In the data rows, the value 128 means zero.
Here are some rows, each followed by its group. Groups can overlap.
[125 140 141 137 131 127 128 132 136 138 138 136 130 125 119 114 112 112
 114 117 121 125 128 131 130 128 124 121 116 114 110 112 113 117 123 129
 135 139 139 135 132 127 126 129 135 141 142 125] SM
[115 115 128 139 146 147 146 144 140 134 128 123 118 116 115 113 113 114
 118 119 123 125 130 132 135 138 138 139 139 137 137 135 132 129 128 124
 123 121 119 118 118 119 121 124 129 133 136 131] RZ
[ 97 114 114  94  87  97 113 128 141 146 144 137 130 125 125 128 136 146
 156 165 168 168 164 157 148 140 135 133 135 140 147 154 158 159 153 143
 131 118 109 105 110 119 125 124 109  93  86 131] HL
[154 132 114 113 123 132 136 134 128 120 113 108 107 109 115 124 133 141
 147 150 151 149 144 138 130 122 118 115 113 117 123 129 135 142 144 144
 139 130 118 107  97  96 102 117 137 149 148 121] MJ
[117 132 143 147 140 129 121 115 112 114 119 124 129 134 136 137 136 132
 127 122 117 113 109 108 108 110 113 118 122 128 133 136 139 138 137 134
 129 124 120 118 120 125 134 147 153 149 140 119] RP
[135 102 100 120 152 170 176 175 163 143 121 104  94  89  92  98 107 117
 126 133 137 138 135 131 126 120 118 119 121 128 136 146 156 162 165 161
 151 135 115  94  81  77  84 105 135 155 154 119] MJ
[149 135 123 120 122 120 116 111 106 105 109 116 127 138 148 156 161 162
 159 154 147 138 130 122 116 111 109 108 109 110 112 113 113 113 114 116
 120 127 136 146 156 161 160 153 133 117 107 124] RZ
[107 116 130 132 125 117 111 108 107 114 121 131 139 145 149 152 151 149
 145 140 135 131 128 127 128 129 132 137 142 145 148 149 150 147 142 135
 128 120 113 109 108 111 116 123 129 128 116 109] RP
[ 97 109 133 147 150 148 146 148 149 149 148 144 138 130 121 112 103  96
  92  92  94  99 107 115 125 135 144 150 153 154 152 149 144 138 132 129
 126 124 126 125 124 122 118 111 109 117 134 149] RZ
[ 98 110 122 124 126 133 145 159 174 179 176 167 154 140 126 114 106 102
 104 107 112 117 119 118 116 109 102  96  92  90  93 105 119 136 154 169
 179 183 178 164 145 129 120 123 134 138 117  83] LB
[108 104 115 122 127 132 134 137 138 137 135 133 129 125 122 120 121 122
 124 126 130 135 139 144 146 149 150 152 151 151 150 148 146 145 142 138
 134 127 120 113 106 101  98  99 108 120 128 129] RZ
[142 155 134 108  92  92  99 107 117 127 133 138 141 142 145 149 152 153
 153 152 149 142 134 125 116 107 101  97  98  99 104 112 118 123 127 131
 133 135 137 141 146 150 152 149 135 120 108 124] RZ
[190 105  70  88 134 163 170 163 147 127 112 106 108 117 127 136 142 142
 136 128 117 108 103 102 107 118 132 147 160 169 170 162 147 127 104  86
  77  76  90 118 150 174 182 168 125  94  98 163] SM
[118 154 170 175 161 145 137 133 135 137 139 140 136 130 120 108  99  88
  81  77  78  81  87  96 105 113 120 126 127 127 123 117 111 107 104 105
 110 118 128 140 149 153 153 149 140 138 156 163] HL
[136 145 140 136 128 122 119 114 109 105 101 100  98  98  99 100 102 104
 108 111 116 120 123 127 129 133 136 139 143 146 149 151 154 156 157 156
 156 156 153 150 146 140 135 129 122 117 112 118] LL
[122 112 121 138 154 161 160 156 146 130 113  98  86  82  81  86  95 109
 124 141 155 168 177 182 180 174 163 148 132 114  99  86  76  73  75  86
  99 116 135 154 167 171 170 161 141 122 107 115] NC
[108  96 104 106 106 107 108 108 108 116 124 132 139 147 153 156 158 158
 156 155 153 152 151 152 153 153 155 157 156 156 156 154 152 148 144 138
 134 127 120 112 107 104 101 100 105 108 100 104] HL
[139 145 137 125 112 104  99  95  94 100 109 119 130 140 149 157 162 166
 166 163 159 151 143 134 123 113 104  97  91  89  87  92  96 104 114 126
 138 148 158 165 165 161 155 147 133 121 110 115] RZ
[125 115 115 118 128 137 145 153 160 161 159 155 149 142 135 128 121 115
 111 107 106 106 107 109 112 115 118 121 124 125 129 128 131 131 131 133
 134 135 136 139 141 141 143 141 135 125 108 107] LB
[116 106 110 115 122 129 135 140 146 150 154 157 157 157 157 156 154 152
 151 147 142 139 135 131 126 121 117 112 108 104 102  98  98  96  97  99
 101 103 107 111 117 123 129 136 142 145 150 139] LL
[139 151 150 149 142 134 127 120 115 109 106 104 102 103 102 103 103 104
 106 108 110 114 117 120 125 130 134 137 141 146 149 153 156 159 160 159
 158 157 153 149 142 135 128 119 112 108  97 108] LL
[ 93  83 106 122 136 139 139 137 135 129 127 125 125 127 131 136 142 149
 155 161 166 169 171 170 168 163 156 149 139 129 119 110 102  96  92  93
  95  97 104 113 123 133 141 147 143 133 117 111] NC
[156 137 125 132 146 151 147 139 123 106  93  84  82  86  94 107 119 131
 138 142 142 138 132 124 115 109 106 108 113 124 136 152 165 177 181 179
 170 155 135 115 100  97 103 121 143 147 120  84] MJ
[101  98 113 119 122 122 123 126 132 141 149 158 167 172 174 176 174 169
 163 156 147 138 130 124 118 113 111 108 107 107 106 105 103 100  96  93
  89  85  83  87  95 109 125 147 165 169 171 140] LL
[137 138 130 123 115 114 113 112 111 114 118 122 126 129 134 135 138 139
 140 141 140 138 136 134 132 129 127 124 121 118 117 116 117 117 120 123
 126 129 131 133 137 138 138 139 136 131 127 123] RZ
[155 149 114  79  59  63  71  86 105 131 154 174 186 190 188 179 166 148
 128 107  90  74  64  59  58  64  77  93 113 134 155 174 190 200 204 198
 187 172 150 125 102  87  77  78 102 132 167 163] NC
[146  96  87 106 142 165 169 162 142 114  89  70  62  66  77  93 116 137
 154 168 174 172 165 153 138 123 110 101  97  99 108 119 134 146 155 157
 153 144 130 115 106 110 126 155 180 179 144  83] MJ
[103  99 124 151 170 174 173 169 162 147 134 119 108  99  92  87  83  84
  86  90  95 103 112 121 131 142 150 160 167 172 175 174 171 164 157 143
 132 119 106  94  87  85  85  89 107 129 154 156] RZ
[141 140 126 112 101  99  97  95  96 101 108 113 121 128 132 137 141 144
 145 145 146 143 142 139 134 130 127 123 119 117 115 114 115 115 119 123
 127 132 138 144 147 149 151 152 146 138 131 124] RZ
[109  98 106 108 112 118 121 126 132 140 148 157 166 173 177 182 184 183
 180 175 168 157 146 134 122 110  99  89  79  73  70  70  71  75  83  92
 100 109 118 125 133 136 141 146 149 150 158 146] LL
[ 87  88 108 115 124 136 149 164 180 189 191 187 177 165 153 140 131 122
 116 115 112 112 111 110 107 101  97  93  89  88  89  94 103 113 126 138
 149 157 161 157 150 141 136 136 139 137 125 106] LB
[123 130 140 151 155 153 150 145 139 131 121 112 105  99  95  91  89  88
  90  93  98 102 109 116 122 130 136 144 151 156 160 163 164 166 166 162
 159 154 148 139 130 122 114 107 106 110 110 121] LL
[119 125 133 135 136 136 136 135 133 130 125 121 118 116 116 117 120 124
 128 132 136 138 138 138 137 135 133 131 128 127 124 123 122 120 120 118
 119 117 121 125 130 136 141 144 139 131 121 122] NC
[162 107  93 113 147 162 161 151 132 113 101  96 100 109 122 134 144 150
 153 150 143 135 127 118 112 109 109 110 115 123 129 135 140 142 142 138
 133 127 121 117 115 118 122 130 138 140 132 117] MJ
[129  92 111 154 191 194 180 155 123  90  70  63  68  84 102 122 139 151
 157 156 152 145 137 132 130 132 136 142 150 153 150 142 126 108  88  73
  65  66  83 115 153 183 203 199 155 108  87 135] SM
[111 112 121 126 128 131 134 141 149 155 160 162 161 157 152 145 135 128
 119 112 106 102  99  99  98  99 102 102 104 106 108 113 116 122 129 138
 148 159 169 178 179 174 164 148 125 107  90 107] LB
[101  99 117 124 126 122 116 111 106 106 108 114 123 131 140 149 157 164
 167 169 168 167 161 157 150 144 139 134 130 128 129 131 136 139 143 147
 149 149 146 137 126 113  99  85  84  95 108 131] HL
[131 153 148 138 130 128 130 134 137 136 133 128 123 118 117 117 118 121
 124 126 125 124 120 115 110 106 102 101 102 104 109 115 119 122 124 125
 124 125 127 130 138 146 152 156 149 137 132 138] HL
[133 131 126 121 118 120 121 124 128 132 136 139 143 143 144 145 144 142
 139 137 132 128 123 119 116 112 108 106 105 105 105 108 110 116 123 127
 136 142 149 154 155 154 151 146 134 121 105 109] RZ
[168 157 137 137 146 152 155 155 153 147 140 134 127 120 115 108 101  94
  88  83  79  78  80  83  89  98 106 115 123 128 129 127 122 114 105  99
  96  96 103 117 137 157 175 188 181 162 149 135] HL
[181 107 105 152 194 195 176 147 118  99  98 111 131 152 168 178 177 166
 149 131 113 100  94  96 104 116 130 142 150 152 146 134 119 104  93  88
  89  95 108 121 130 130 122 106  97 101 111 128] SM
[135  98 102 125 151 160 159 152 141 131 126 125 129 136 141 145 145 140
 133 123 112 102  96  92  94  97 106 115 125 132 139 142 140 137 131 128
 126 129 136 144 154 159 158 145 123 106 102 132] SM
[186 126  84  79 104 128 140 143 140 132 127 127 130 137 146 154 161 160
 156 147 133 115 100  86  77  74  76  85 100 117 137 156 172 181 184 177
 166 150 131 111  96  90  89  95 112 130 146 144] NC
[ 74  83 130 166 182 179 171 164 157 149 144 140 139 140 141 142 141 138
 131 123 114 104  92  80  69  61  56  55  58  66  79  95 116 139 161 182
 199 213 219 214 197 171 144 114  93  91  96 125] LB
[ 84 125 149 145 132 127 133 146 160 168 165 154 137 117  98  82  74  74
  81  94 110 127 141 153 158 157 153 146 137 128 124 124 130 137 147 155
 156 152 137 115  90  75  69  83 122 157 167 118] SM
[130 131 120 103  92  93  99 108 120 136 150 159 165 164 161 156 146 138
 129 121 117 113 114 115 119 123 129 134 139 142 145 146 146 146 146 144
 142 141 138 132 124 114 104  91  92 104 125 147] NC
[123 125 129 129 129 128 127 129 130 132 134 137 138 139 138 136 134 131
 127 122 120 117 115 113 113 115 117 119 122 125 129 133 135 137 138 138
 136 135 133 129 127 125 126 127 129 129 126 123] RP
[141  95  88 108 146 171 182 183 172 152 131 113 102  98 100 108 118 128
 137 142 141 138 129 120 108  99  92  91  94 103 116 132 150 163 172 174
 168 156 139 117 100  95 101 120 146 153 134  95] MJ
[176 207 165 119  76  59  52  48  47  56  68  80  93 109 125 143 161 176
 189 199 203 203 199 190 179 167 154 142 131 121 113 106 100  92  85  81
  76  72  74  83  96 114 131 146 151 148 151 150] LB
[133 109 112 135 160 169 168 158 139 115  95  80  75  78  87 102 120 138
 154 166 174 174 171 162 149 138 125 114 105 102 101 104 109 114 120 124
 124 123 119 119 120 128 143 163 173 159 120  79] NC
[ 86 155 177 158 120  96  91  98 115 134 146 152 148 140 129 117 109 105
 106 111 119 128 135 139 141 138 133 124 119 114 115 119 127 140 153 161
 163 158 143 121 101  89  90 111 148 166 144  78] SM
[115 108 119 132 144 149 151 152 155 153 150 146 141 136 130 124 118 112
 107 103 100  99  97  99 101 103 107 111 114 119 125 130 136 142 149 155
 161 167 169 169 162 153 144 132 119 110  95 103] LB
[128  97  96 105 121 130 131 129 123 119 119 123 131 138 146 152 157 159
 156 152 148 141 137 133 132 134 137 141 143 148 149 146 141 134 125 119
 113 110 111 116 122 129 129 123 112 106 108 134] HL
[153 133 118 116 120 123 123 120 117 114 116 119 124 131 138 143 148 150
 151 150 147 143 137 132 125 119 112 108 105 103 104 106 110 117 123 129
 137 142 144 142 139 135 134 138 141 139 123 102] RZ
[121 115 127 143 154 154 149 140 128 113 103  97  97 102 110 119 130 140
 148 154 156 155 150 143 134 126 118 111 108 107 108 112 119 125 132 136
 138 139 136 131 126 123 124 127 133 135 131 118] MJ
[151 133 112 105 114 129 140 150 156 155 149 141 132 125 119 115 115 116
 121 125 130 135 139 140 140 138 133 129 121 116 112 109 110 112 118 126
 134 142 147 148 142 132 118 102  97 106 127 149] RP
[120 125 129 129 126 124 124 125 126 127 128 129 130 131 131 132 133 134
 134 134 132 131 130 129 128 128 127 128 128 131 132 133 135 135 134 131
 129 125 122 122 122 123 126 129 129 128 123 124] RP
[137 120 114 120 133 143 146 142 133 124 114 110 111 117 126 136 145 150
 151 147 140 130 119 110 105 104 108 116 127 137 148 152 151 143 131 116
 103  96  98 111 131 150 161 157 130 105 107 159] SM
[115 138 154 155 140 122 107  96  91  95 104 115 127 136 144 149 151 148
 145 138 133 127 121 119 118 119 123 128 134 139 142 147 146 144 137 129
 119 109  99  93  96 105 117 134 150 151 142 118] RP
[ 93  82 101 115 128 138 145 152 162 167 172 174 175 172 171 166 160 151
 143 133 126 117 109 103  99  96  94  95  95  98 101 103 107 110 113 115
 118 119 122 125 129 135 141 150 152 148 140 125] LL
[104 157 182 181 156 129 114 108 109 117 125 134 140 142 139 135 128 121
 113 106 100  96  92  92  91  93  95  99 105 111 119 125 133 138 140 139
 134 126 117 108 106 112 127 154 179 181 160 103] RP
[163 133 102  93 104 123 137 145 148 145 136 128 120 114 112 112 116 123
 130 138 146 152 154 155 151 145 136 126 113 104  94  88  87  90  98 111
 127 145 159 171 173 164 149 126 105 101 114 145] RP
[154  91  71  85 126 158 174 176 167 147 125 110 103 106 116 132 148 164
 176 181 180 172 157 139 118 100  84  75  73  79  90 105 123 139 148 151
 146 132 111  90  78  80  97 132 171 184 165 100] MJ
[129 141 140 133 121 114 109 107 107 112 118 122 126 127 129 129 131 131
 131 133 134 138 141 144 146 149 149 148 146 142 136 130 124 118 114 110
 110 110 113 115 119 122 123 121 122 127 137 142] LB
[117 110 114 116 121 124 127 128 129 129 128 129 127 126 126 125 125 124
 126 127 127 130 131 134 136 139 142 144 148 150 153 156 159 160 163 163
 162 161 156 151 141 131 119 105  94  88  75  97] HL
[158 103 102 131 161 165 152 133 111  97  92 101 115 132 144 153 155 151
 142 130 119 109 104 106 110 119 129 139 146 149 147 141 132 122 113 106
 105 110 120 133 144 148 146 136 123 116 122 137] SM
[130 119 115 111 109 108 107 102  98  96  97 100 105 110 115 121 127 134
 139 143 147 152 157 160 165 169 174 178 181 183 185 184 183 179 175 167
 160 153 146 136 126 114 101  82  71  69  59  95] HL
[127 111 104  98 102 111 119 125 132 137 141 141 141 138 136 135 135 133
 134 134 136 139 142 145 147 150 152 153 153 151 150 146 141 136 132 126
 122 118 115 114 115 117 119 120 121 118 108 110] HL
[133 128 127 131 136 140 141 142 140 138 134 132 130 130 131 133 133 135
 136 137 136 134 133 130 127 123 121 119 118 118 119 120 121 123 125 126
 125 123 120 117 116 115 116 121 127 130 128 122] MJ
[147 132 116 114 124 135 141 142 136 125 112 102  98  98 105 114 127 140
 152 159 161 159 152 143 132 122 114 109 108 113 119 130 137 144 147 143
 137 125 112 100  95  99 110 128 146 149 141 119] MJ
[168 104  92 118 151 161 156 144 125 112 105 106 112 121 130 135 138 138
 137 133 131 130 128 128 127 128 127 123 121 118 116 115 118 125 134 142
 149 151 146 131 113  98  93 106 139 163 153  86] MJ
[146 125 111 111 123 134 139 141 139 134 131 126 125 125 127 130 131 133
 133 131 127 123 117 114 112 112 114 118 126 135 144 151 156 157 153 143
 128 112  94  83  83  96 119 153 177 172 134  81] MJ
[133 146 152 158 157 149 142 137 131 127 122 119 117 116 116 115 115 114
 114 114 112 111 111 110 108 106 105 104 104 104 105 107 110 114 118 124
 128 132 136 140 141 142 144 146 146 146 150 140] HL
[158 161 139 121 110 106 106 105 104 107 108 111 113 114 117 119 122 124
 129 135 139 145 151 155 159 162 163 160 158 152 144 135 126 115 105  96
  89  83  81  82  90 102 116 134 147 154 158 139] LB
[100  76  82  86  98 113 123 132 141 148 152 155 157 156 155 154 153 150
 148 147 144 142 142 141 141 141 142 144 145 147 149 151 153 155 157 156
 155 152 147 141 131 121 109  96  87  85  75  99] HL
[153 118 104 112 130 142 146 145 142 135 130 126 123 119 118 116 116 117
 118 123 127 133 140 144 147 148 145 139 130 120 112 104 100 103 109 121
 133 146 155 157 149 136 120 107 109 121 136 132] RP
[153 171 163 158 147 136 129 122 117 113 111 109 109 110 112 112 113 114
 116 118 117 118 118 118 116 115 113 112 110 107 106 105 104 105 106 108
 110 113 117 122 127 134 142 152 160 161 168 148] HL
[139 147 143 140 134 129 126 122 120 118 119 120 122 123 125 129 131 134
 137 139 142 144 145 145 144 144 142 140 137 133 130 125 122 118 113 111
 108 104 103 100 101 104 107 112 122 131 139 136] LB
[130 109 131 162 176 165 144 122 100  88  84  89  98 107 115 120 124 126
 127 131 136 144 153 162 170 175 175 169 156 139 120 103  89  79  79  85
  97 110 124 134 136 136 134 138 147 152 139  96] NC
[112 139 145 131 111 104 105 115 134 153 166 171 168 156 140 121 101  85
  75  72  77  91 108 129 151 170 184 191 189 179 162 140 114  91  73  65
  64  75  96 124 152 173 182 177 148 120 104 125] MJ
[173 161 117  83  69  77  89 102 117 134 147 156 161 162 162 159 154 148
 143 137 131 127 125 122 120 119 117 114 113 111 109 108 106 105 108 110
 116 122 131 141 153 161 169 172 159 135 102  92] RZ
[102  67  74  81 100 118 128 138 145 153 157 165 170 175 179 182 181 181
 178 173 166 160 153 147 140 136 130 127 123 118 114 109 104  99  94  92
  90  88  92  96 105 114 121 127 133 135 144 144] LL
Group SM spreads out most along one direction. Which 3 other groups' directions of most spread are closest to that one, closest first?
NC RZ LL
Which 4 groups are nearest to each row below, nearest first, going by the distance to the group's nearest row?
[135 121 115 117 124 130 133 133 131 128 124 121 119 120 119 121 123 125
 126 128 129 131 131 132 132 132 131 130 130 127 126 124 124 124 124 126
 128 133 136 140 141 140 138 131 125 124 130 138] ~ NC RP RZ SM
[134 144 146 148 145 139 133 127 121 115 112 108 106 105 104 101 101 100
 100  99  99  98  97  98  97  97  97  98 101 102 106 109 114 120 126 132
 139 146 151 155 160 161 166 172 172 167 172 150] ~ HL SM RP NC
[109 125 134 127 115 107 106 110 118 129 141 148 151 151 146 140 132 125
 119 117 117 121 126 135 143 149 154 157 156 152 144 136 127 118 112 111
 113 116 125 134 139 141 136 124 109 105 111 136] ~ LB HL RP RZ
Group LL spreads out most along one direction. Which 3 other groups' directions of most spread are closest to that one, closest first?
RZ SM LB
Group NC spreads out most along one direction. Which 3 other groups' directions of most spread are closest to that one, closest first?
RP LB SM
Which 5 groups are nearest to each row below, nearest first, going by the average distance to the group's rows?
[113 110 117 122 129 136 143 150 159 164 167 168 168 166 163 161 157 154
 151 148 145 142 138 133 128 123 116 109 104 100  94  92  90  88  89  92
  95  95  97 100 105 109 116 124 136 143 149 137] ~ LL RP RZ MJ HL
Which 3 other groups have their centres nearest to the centre of group HL, nearest first?
RP NC RZ
Group RZ spreads out most along one direction. Which 3 other groups' directions of most spread are closest to that one, closest first?
LL SM RP
Which 5 groups are nearest to each row below, nearest first, going by the distance to the group's nearest row?
[114 110 134 160 169 158 142 126 109  99  98 103 113 124 132 137 138 136
 131 124 118 116 117 121 131 142 152 161 165 163 154 139 119  98  79  69
  68  79 100 134 168 188 193 174 128  94  94 153] ~ SM NC LB HL RZ
[ 98 146 173 170 139 111  93  82  81  93 108 123 134 141 144 143 139 135
 130 128 128 130 134 139 145 148 151 149 144 138 127 118 108 101  99 102
 109 120 134 145 150 145 131 109  92 100 135 175] ~ LB RZ RP NC SM
Which 5 groups are nearest to each row below, nearest first, going by the distance to the centre of the group?
[110 136 143 131 116 111 116 124 136 145 149 148 141 132 124 116 112 111
 114 120 129 136 142 145 144 140 134 126 118 112 107 107 111 119 128 139
 144 148 144 135 122 113 109 114 132 145 141 111] ~ LB RP RZ NC HL
[114  84  85  89 104 120 130 137 143 145 146 146 148 150 154 158 162 165
 167 166 165 161 157 150 144 137 132 127 122 120 118 117 119 120 120 119
 116 113 108 104 102 105 109 118 129 136 135 124] ~ LL NC RZ HL RP
Which 3 other groups have their centres nearest to the centre of group RP, nearest first?
RZ NC LB
Which 4 groups are nearest to each row below, nearest first, going by the average distance to the group's rows?
[135  94  73  64  82 108 129 142 151 150 146 138 129 123 118 118 122 129
 140 154 164 176 185 191 191 188 180 169 156 144 131 120 114 113 116 123
 133 143 151 154 148 131 109  81  63  71  92 140] ~ HL RP RZ NC
[133 139 140 141 139 134 129 124 118 114 110 106 104 104 103 102 104 106
 109 113 118 121 127 131 136 141 144 148 151 155 155 158 158 157 156 154
 150 148 142 136 129 122 116 108 106 108 105 117] ~ RP HL RZ MJ
Which 4 groups are nearest to each row below, nearest first, going by the distance to the centre of the group?
[141 143 136 137 141 144 147 148 145 139 130 121 112 107 105 105 109 113
 119 124 128 129 127 122 116 108 103  97  93  93  98 105 116 126 137 143
 146 145 137 128 118 115 119 136 156 165 156 114] ~ MJ LB RP NC
[134 140 128 119 124 136 148 154 156 146 131 114 102  96  97 103 115 128
 140 149 151 149 140 126 114 101  92  90  92 101 115 128 141 150 152 148
 139 127 115 106 108 117 133 148 153 144 132 129] ~ MJ NC RP LB
Which 3 other groups have their centres nearest to the centre of group RZ, nearest first?
RP NC LB
